In the data rows, the value 128 means zero.
Here are some points:
[133 128 145 169 151 133 121  98  54 167 157 145]
[ 93 151 154 118 145 147  99 153 143 107 163 107]
[132 148 130  85 117 153 107 132 157 123 132  95]
[152 119 142 152 137 132 117  96  66 159 158 151]
[130 129 133 129 137 141 147 122 126 142 120 141]
[133 118 167 173 160 135 139  96  41 167 154 176]
[180 142  72  78  78 115  67  85 146 126 127  70]
[ 72 133 224 199 217 134 153 136  39 133 196 199]
[117 107 167 145 151 129 163 137 102 138 136 167]
[198 144  51  65  62 111  43  76 163 119 127  40]
[104 108 137 125 135  90 140 117 136  90 110 148]
[100 134 140 188 141 172 169 174 113 129 154 156]
[115 115 141 173 140 151 162 138  91 152 124 167]
[128 123 163 168 155 132 128 103  53 169 155 169]
[102  89 130 223 154 120 150 143  79 118 152 172]
[159 137  73  93  99 136 119 129 172 104  99  93]
[161 181  57  23  73  83  27 120 247  38 124   0]
[163 133  56  65  73 127 102 141 196 109  91  71]
[109 138 153 106 126 151 132 156 155 134 129 115]
[122 140 151  88 133 147 146 128 148 145 111 136]
[ 92  87 180 209 169 124 161 139  79 187 133 194]
Then 16 other points, each followed by its number:
[118 125 137 119 136 121 140 140 135 124 106 135] 0
[121 119 141 125 142 114 158 117 109 109 132 170] 1
[118 133 124 148 132 134 132 149 142 122 133 129] 2
[128 135 175  76 146 145 110 156 153 160 134 116] 3
[140 128 115 155 111 147 141 122 114 132 126 133] 4
[144 110  47 123  76  94  92 135 184  80 108  74] 5
[ 89  94 153 172 152 109 188 122  85 114 113 204] 6
[145 121  94 136 109 139 151 124 118 125 103 140] 7
[124 111  64 142  91  87  95 151 170 103 110  85] 8
[103 119 198 180 178 151 166 139  55 201 149 187] 9
[139 133 129 143 135 140 149 125 109 132 132 156] 10
[123 153 135 102 127 162 119 154 152 126 135 108] 11
[124 130 114 133 122 131 128 154 166 113 127 126] 12
[117 118 175 173 178 152 177 128  73 164 134 197] 13
[145 138 156  74 142 120 130  60 100 133 125 143] 14
[123 112  82 166 111  98 113 135 139  88 122 114] 15
Which three of these numbered points are nearest to each point below, ignoring the direction in which the first points spread most? Their numbers follow each, nearest first.
[170 134  83  94  94 123 124  94 142 113  93  93] > 7 10 4
[146 164 103  63  96 155  94 143 189 106 132  67] > 11 2 9
[121 150 142 106 125 167 122 144 146 132 147 110] > 11 9 2
[187 152  89  11  95 107  94  55 162  96 106  70] > 14 1 13
[ 99 142 184 150 159 170 154 152  91 148 153 161] > 11 9 2
[124 161 127 105 131 165 115 145 161 126 134 104] > 11 2 9
[150 145 120 124 117 147 144 108 124 112 126 151] > 10 13 4
[125 155 124  91 125 102  78 128 158  82 149  80] > 2 11 0
Here are 16 other points, each followed by its number:
[104 145 181 155 156 154 133 140  89 153 164 148] 0
[145 141 116 106 117 103  76 104 137 119 141  85] 1
[132 117 117 160 123 143 148 141 105 148 127 140] 2
[124 110  73 156  98  94 100 133 146  94 120  95] 3
[121 109 127 136 130  88 123 144 154 135 115 129] 4
[123 140 133  87 137 174 165 139 156  98 106 143] 5
[ 87 144 186 147 165 170 156 158 110 152 147 157] 6
[118 117 137 122 137 103 149 127 120 116 117 159] 7
[100 104 184 196 185 154 198 157  58 158 146 211] 8
[169 136  72  74  80 112  60 124 187 112 106  39] 9
[ 79 112 203 185 185 131 173 150  75 174 136 188] 10
[156 134  89  71  89 122 100 124 191 100 108  77] 11
[170 141 131  53 119 111 124  67 121 113 123 123] 12
[ 94 111 213 193 192 121 136 128  33 174 186 189] 13
[115 127 197 129 179 124 161  78  54 156 135 188] 14
[108 123 185 174 177 120 125 125  67 156 173 160] 15
The same question for these:
[192 150  62  66  75 111  51  74 161 101 121  52] > 1 15 9
[140 119  85 109  88 100  84 136 166 150 105  68] > 9 4 2
[144 136 126 135 123 123 100  97 106 149 138 121] > 1 9 15
[ 66 126 230 199 216 184 187 162  59 181 161 211] > 6 0 10
[157 117  70  84  67  98  78 128 192 117 101  56] > 9 4 2
[101  89 129 210 147 106 140 149  89 123 141 149] > 3 4 9
[178 149  54  55  64 122  80 127 209 129  93  42] > 2 9 11
[ 93  81 152 228 153 115 165 149  72 117 146 194] > 3 4 11
